One vector is turned by the same rotation once a tick. Each row is the vector after some number of ticks, and that number follows the row.
The counts run from 0 to 452.
[  6  -4  20 -34 -24 -31 -17  46  28  -8 -34  41  22  17  29  54  36 -39
 -62  16 -53  22  55 -12  16  16   8  -4   5  14 -37 -28 -23   5 -47  11
   1  40 -45  35  37  -8  10 -33  29  11 -28 -37  -2  47 -10  -9  -3]  123
[ 39 -26  30   7 -14 -34  -4  38   8  43 -26  77  -7  35  19  28  37 -24
 -37  25  -9  -1  15 -41 -32  41  -3 -43  28 -43 -25  17 -27 -15   3   1
   4  37   3  10  25 -23  -3 -28  14  14 -29 -22 -16 -19 -24 -14  67]  236
[ 11  -5  23 -31   8 -33   4 -10   9  60  33  49  -7  35  17  -5  11 -44
 -34  42  -2  -7  -3 -69 -15  59  35  -1  46   2 -19  31 -15  -5 -27 -26
 -48   1  13 -39   1 -61 -19  12 -14 -39 -25  13  27  22 -23 -14  44]  432
[ 15 -72  18   3  -6 -60  -9  -3  27  19  25  24  30  44 -46  48  11   6
 -46   8 -16 -24   0  -4  22  46  26   2  31  55   1  21  -8  41  17 -10
   0  -6  -2 -44  42 -22  16 -54  35 -26 -36  -5  18  17   6 -11 -39]  328
[ 44 -65  25   9 -27 -60   2  20 -10  22 -24  24  -9  43  12  40  15 -27
 -25   9 -24   6  27 -38  -5  48  17 -49  12 -16 -26  32 -30  16 -12 -16
 -27  30   5 -43  30 -24  -1 -34   9 -28 -32 -45  -1 -17  10 -27  38]  317
[ -3 -60  19  22 -40 -20  27  13  25  14 -19  86  27  20  -2   9  31 -19
 -20 -33  -1 -39 -23 -56 -10  31  29  -3  42 -14 -19  13  17   1 -38  -9
 -14  39  15 -42  46 -32   2 -13  14  -9 -20 -37 -30  28  12   9  15]  174
[ -6  -8   5 -32  -4 -30  29 -10  30  38  11 101  -2   5  16   3  25 -17
 -37  16  -3 -17  -5 -81  -6  42  25   8  66   4 -27  -1 -10  11 -22 -18
 -27  -6  18 -21  27 -49  12  15 -14 -13  -5  11   9  33 -29   6  24]  435
[ 31 -25  21  18  32 -27 -27  32  -7  19 -42  31  43  52  63  29  45   3
 -32   4 -29  15  12 -40 -17  31  14  -5 -19  -8  -7  36   1  28  -3 -16
 -16  28  -1  -6  13 -42  49 -61  28 -16 -15 -13 -10   3 -11 -25  46]  380
[ 41  -7  14 -50  21 -19  -8  37  39  66 -20  38  53  45  23  24  25  25
 -25  40   2   6   0  -4 -18  44   5  -9  50 -29  10  24   1  10  24   3
  16  19   4  10  11 -30   5 -32  61  28 -50  18 -22   0 -43   0  32]  229
[ -4 -39  34   0  49 -28 -47  27   4  27  -2  32  48  36  42  13  40 -16
 -21  11 -17  28 -30 -14 -35  23 -21   4  -1 -19  37  28  -6   2 -11 -35
   7  45 -24   8  -4 -58  -8 -35  63  -3 -37 -14 -28  -3 -31 -15  37]  16
[ -2 -53  27 -14 -32 -64 -32  12  46  32  41  26  17  35   2  49  18 -35
 -73  38 -28   2   8  -7  13  -3 -11  -3  27  52  -5  -2 -15  21 -19  19
  31 -19 -12 -13  27 -36  20 -39  11 -14 -46  -1  42   2   5 -23 -10]  332
[ -7 -35  53  23  -9 -29 -68  26  18  -1  27  58  21  15   9  34  37 -28
 -74  14 -29  14   3 -25  19  19 -11  23 -12  46  -5  -4 -11   5 -30  -2
   3  -1 -47  22  30 -41  33 -39   5 -11 -10  -3  32  33 -33 -10  16]  267
[ 18   9  -2 -38  35 -16  11  14  45  56  -8  70  64  33  17  24  33  26
 -30   8   4  -3  -8 -28 -30  38   5   0  67 -14  -4   9  -1  30  36  -7
  11  20  -8  20   9 -31   8 -47  65  28 -41  24 -19  -5 -25  12   6]  227
[ -6 -24  36 -30   3 -24 -55  50  32 -10 -10  15  48   7  33  50  33  -7
 -48  19 -49   9   4  21  22  27  10  23  -4  39  17  -4 -11  -1 -41  -9
   0  29 -46  19  28 -35  14 -39  58  -6 -27 -21 -20  67 -16  -1   5]  196
[  6 -35  19 -11 -28 -46  13   5   4   3 -20  54  37  40  -2  17  33 -13
 -34 -24 -18 -14   7 -67 -15  11  15  11  30 -26 -30  -1  33  43 -38  19
 -49  27  12 -71  29 -46   3 -10 -20 -18 -25 -47  11  28  -9  -5 -24]  106
[ 20  -1  19 -24  -7 -40 -42  39  37  17 -16  24  25  24   4  56  39  12
 -48  43 -30 -36  28  11  11  49  42   0  31  34  -9   2 -34  10  -5  13
  -3   9 -30  11  37 -13  18 -71  40  -2 -39   4 -22  47  -9 -10  22]  48
[-21  -9  30 -16   1 -42 -21  22   6 -13   7  37   7   5  30  40  17 -57
 -31  -1 -34  44  30 -35   3  29  -5  -5   0   4 -24  -7 -29  -2 -55 -43
 -50  45 -67  32   8 -42 -28   1  24 -24 -26 -37  23  18 -13  -5  15]  204
[  5  10 -22 -53  44 -37  22   1  21  48  -9  66  40  36  -6   5  37 -32
 -37  26 -20  22  17 -44 -24  45  -5  -8  57 -20 -23  -7  -4  19  20 -20
   2  37  -2  13  -6 -23 -35 -29  41  10 -47   8  -8  -6 -29 -16 -25]  224
[-11 -36  25 -18  40 -21 -12   8  49  51  25  70  59  21  10   9  30   1
 -38  11   3  16 -42 -18  -1  39 -16  22  49  29  19  19   5  14  19 -36
  35   4  -5   8  17 -52  17 -18  55  12 -28  29  -1  10 -36   2  -1]  80
[-28  -6  35  -6  26 -21 -29  14  37   7  28  16  40  10  40  20  11 -44
 -19   1  -5  19 -21 -12  -5  38  17  20   7  30  15  24  -7 -14 -51 -55
 -44  37 -48  11  -1 -64 -34  -8  66 -35 -34 -12 -11  31  -4   9  36]  278
[ 25 -13  46 -38  -9 -24 -13   5  23  47  23  35   7  24  10   4  -4  -2
 -21  42   6  -4  -6 -35   1  62  39   0  45  -4   0  40  -8  -5 -23 -21
 -58  -8   8 -46   9 -60 -22  25   3 -28 -34  17  10  28 -32   8  51]  430
[-14 -25  29 -18  11 -25 -49  37  33 -26 -16  27  53   9  18  46  36  -2
 -41   4 -45  -4   5  13  30  33  13  31   0  40  13  -9 -15  10 -31 -17
   0  26 -46  23  42 -30  19 -44  57  -2 -22 -17 -17  65 -18  -2  -3]  195
[  0 -30  20  22  -1 -28  11   7  -6   1 -13  63  44  40   5  23  36 -28
 -13 -42  -3   4  -7 -63 -50  23   7  -5  18 -45 -16   7  22  14 -24 -11
 -49  63 -24 -17   8 -41 -34 -22  30 -13 -42 -52 -12 -16  -1   4   4]  25
[ -2  19 -22 -43  40 -25  28  -3  33  57 -11  67  51  38   6   8  41 -21
 -36  22  -9  11  11 -43 -34  39   3   4  64 -12 -18  -3  -2  22  25 -18
  13  36  -9  20  -9 -28 -23 -39  52  14 -51   9  -9 -14 -20  -9 -10]  225
[ 34 -45  30 -14   9 -11  -5  47  -5  26 -56  58  26  39  51  10  43 -39
 -46  17 -33  40  24 -38  18  32 -23  -7 -13 -18 -20  28  13  -7 -26 -11
  21  40  23  -8  27 -29  33  -4   3   9   4 -34   2  35 -28 -28  22]  451
[ 24 -71  30   2 -50 -47  11   4  15  28   6  38   3  50   6  29  21 -37
 -55  16 -18  -1  16 -48  21  18  14  -8  17  18 -31  23  13  28 -36  15
 -10  -2  29 -66  33 -40  12 -19 -25 -28 -21 -37  36  13  23 -20  -8]  252
[ 35 -20  16  -1  43 -21 -24  39   2  29 -47  15  47  64  64  22  46   0
 -25  11 -29  21  15 -30  -8  36  14  -4 -14 -12  -1  39  12  19  -7 -14
  -3  37  14 -10   3 -40  38 -58  39 -19 -16  -8 -17  14 -13 -32  36]  379
[-30  -6  -8 -90  23 -35  20  -5  30  24 -10  59  37  -3  20   9  16 -19
 -14   4 -20  10  -9 -41 -22  25   3  10  72 -18  -6 -18  -1  22 -30 -31
 -27  32  -6 -14  11 -50 -36  26  31  -8 -40 -11 -16  24 -29  16  -9]  290
[ -4  -3  19 -13  -7  -5   2  15  46  24  25  56  21  17  -9  12  13 -38
 -17  24  15 -23  -3 -14  -5  73  40   0  48   2  -7  22 -12 -29 -28 -40
 -40  38 -40  11  14 -35 -69   0  57 -11 -38 -15 -23  33  -6  26  44]  424
[ 13 -49  48  -6 -40 -45 -29  18  36  26  43  48  30  30 -15  43  17 -18
 -79  32 -23  22  19 -23  24   7 -14   3  19  39 -22  -4   2  25  -9  30
  22 -21 -24  -5  37 -26  23 -24   4  11 -31 -13  60   5 -20  -7 -22]  334
[ 25 -49  26  12 -24 -21  34  31   7  -9 -46  44  44  38  52  40  20 -19
 -29 -43 -16  35  29 -51   7  18   5 -25  -1 -25 -36  21  14  25 -29 -11
 -35  52 -11 -17  32 -20  19 -17  30   5 -26 -67  10  -2  21   0   4]  387
[ 48 -17  47   4 -35 -18 -34  44  16   3  -4  37  14  31  32  59  13  -3
 -57  32 -29  16  58 -20  28  51  31 -12  -1  21 -39  16 -14   7 -15  21
 -34  -4 -43  14  33 -14  29 -32   5   8 -22 -13  32  24 -24  -3  28]  53
[-14 -18  17  15  -8 -20 -20  16  34  21  29  60  42  37 -32  16  43 -64
 -69  26 -22   9  22 -16  22  42  -9  19  10  42 -23   0   8 -10 -18  -5
  17  27 -49  39  17 -13 -25 -40  32   3 -28 -13  26  27  -9 -18 -35]  339
[  3 -51  23 -49  10 -28  30 -11  27  42  25  77  36   3 -12   3   3 -28
 -48  13   0  40  -1 -47  31  53 -19   2  54  12 -18  15   9  21   3 -36
   0  -6  -4 -13  31 -33  -1  35  11  11 -16  -2  38  16 -49   6 -39]  74
[-12   6  20  -9  -6  -4   7   6  63  45  46  43  27  26  28  15  10 -18
 -20  24  22 -19  -9 -24 -11  54  48   6  53  20  -2  31   0 -15 -30 -26
 -42  15 -16  -2   1 -57 -46  -2  62 -20 -44  10  -5  20  13  28  51]  426
